One turn moves each row of this set onto another row. After a few examples, where does it send each row asked below?
pufe: [-12  -2  23  53  32 -12   7 -32 -16  -3 -15  -5  -7 -26   4  -3  -7 -32
 -30  41  15  17 -29]
Bined: [ 14  34  52  24   4 -24 -20  20 -30  54 -14  -4 -32 -40 -50  17  -3 -23
 -16  -5 -21  23 -28]
Lubud: [-10  19  36  25  -9 -15 -21  14   1  67   5  -1 -15 -75 -53   6   8   1
  -6  34  20   0 -32]
musi: [ -3  15  24  23  -2  -9  -4  -9   3  83  12 -13  -9 -66 -58  -6   8   4
  -8  22  21  -6 -18]
poz: [ 39   9  37  35  13  -1  21  -4  -8  46   0  -9 -28 -64 -70   6 -18 -31
   1   9   5  -8 -31]
nodor: [ -9  22  30  32 -30 -22 -19  -6  -1  67   6  -7 -16 -63 -54  -2  -1   7
  13  22  14   5 -31]
zibo: [-16   7  22  55  13 -25 -19 -43 -22  16 -11   1  16 -35  13  -6   6 -31
 -15  13   2  15 -41]
lup: [ -8  17  20  29  14 -30 -16 -26  13  13 -35   6  14 -12  -2  -7  19 -28
  -4  43  22  18 -17]
pige: [ 25  25  35   7  10 -17  -8  24 -25  41  26 -32  17 -47 -57   9   9 -20
  12   1   7   0  -8]
Pazed: [  1  -3  17  61  27   1   5 -28 -18  -5  -7   0   9 -26  -3  -3 -12 -34
 -21  46  21   8 -31]
Mifo: [ -1  29  42  23   5 -17 -10  15 -48  42  -6 -12 -37 -35 -53  19 -24 -12
 -10   8 -24  25 -27]
Lema: [  8  27  38  18  -5 -13   9  23  -4  29   2 -29 -38 -21 -60  10  -8  -2
 -14  46  19  22   5]
sopes: [ 43  20  23  25  12   5  14 -11 -13  52  -8 -15 -37 -54 -54   1 -20 -32
   2  -9   5 -13 -27]
Tola: [ 13   8  16  51  10 -24  -1 -49   7   8 -12  -2  25 -22  -2 -15  13 -40
   6  17  19   4 -21]
tepir: [ -1  21  21  15 -10   0 -15   4   6  70  -3  -7 -30 -69 -40  -2   1   1
  -5  28  30 -10 -27]
notud: [ 10  40  38  18  -1 -11 -25  12 -28  58 -15 -15 -49 -35 -30  10  -6 -16
 -25 -12 -10  18 -22]
duneg: [ -1  11  17  23  45 -21  -4 -19 -23  -5 -30  -1  19  -8  -3   3   0 -39
  -6  36   1  17 -19]
Foma: [ -4   0  16  58  16 -15  -2 -40 -15   2 -17 -16   5 -34   3  -8 -12 -37
 -33  48  23  18 -26]
kegor: [ -6  19  16  32  14 -30 -26 -32   1  16 -42  -1  13 -18  -3  -5   2 -33
 -19  55  24  25 -17]
num: [ 23  30  26   0  -3 -21  -2  11 -17  39  12 -27  12 -32 -64   5   1 -10
  33  14   7   5  -4]
suv: [ 24  19  18  54   7 -18 -11 -38  -7   2 -10   1  32  -9  -4  -8   8 -43
   5  16  18  10 -19]
vel: [ 20  22  50  32  -8 -14   7  26   6  33  10 -29 -35 -28 -55   6   6 -14
 -30  28  20  16   5]
sabog: [ 20  13  13  46  12 -26  -7 -50  -1   6 -24 -14  28 -21  -7 -13  -1 -48
  -3  29  24  12 -15]
tibe: [ -8  16  18  48   5 -31 -32 -44 -22  19 -21  -7  26 -35   9  -9  -1 -37
 -16  21   8  21 -32]
Lovu: [ -1  15  17  33  38 -11 -17 -17 -32   3 -31  13  23 -15  -4   5  -7 -37
  -2  36   1  15 -31]
Pim: [ 23  26  30  18  -1  -1  10  21  -2  34  13 -42 -40 -28 -42  -1   2 -11
 -30  19  29   7   9]
vak: [  2  19  22  46  10 -15 -17 -23  10  10 -38  15   7  -5  -2  -6   7 -32
 -10  51  23  17 -18]
puzu: [ 21  11  26  31  19   0  15 -19 -20  74   3  -7 -24 -60 -67   2 -16 -20
 -10  -2  -5  -7 -29]
nerag: [  2  14  13  30  38 -23 -14 -31 -33   2 -32 -11  26 -20  -3   0 -12 -44
 -11  36   4  20 -23]
puz: [ 18  31  15 -10  11  -4 -14  21 -29  51  15 -32   5 -45 -40   4   6  -9
  13   2  15  -6  -9]
kag: [-13  14  20  61   0 -16 -30 -31 -21  14  -6   3  22 -29  12  -5   6 -27
 -18  25  13  17 -38]
pugap: [ 19  27  38  17  11 -12  15  12  -5  50   6 -32 -29 -13 -60   2   4 -12
 -32  19   9  18  16]
Zapav: [  9  31  26   1   8 -17  -9  10 -16  68  20 -32  14 -32 -56  -1  16  -6
  -2   6   9   5   8]
vimo: [  6  29  42  24  15 -12  -3   1 -26  73 -13  -7 -42 -32 -56  10  -9 -12
 -34   2 -18  21 -16]
gekol: [ 25  10  32  50  -8  -3  21 -17 -19  41  12 -18 -33 -57 -64   3 -29 -16
   4   8   1  -2 -33]

kegor turns into tibe
Pazed turns into vak
Where do these go?
Pim turns into tepir
nodor turns into Mifo
lup turns into zibo
poz turns into vel
vimo turns into Zapav

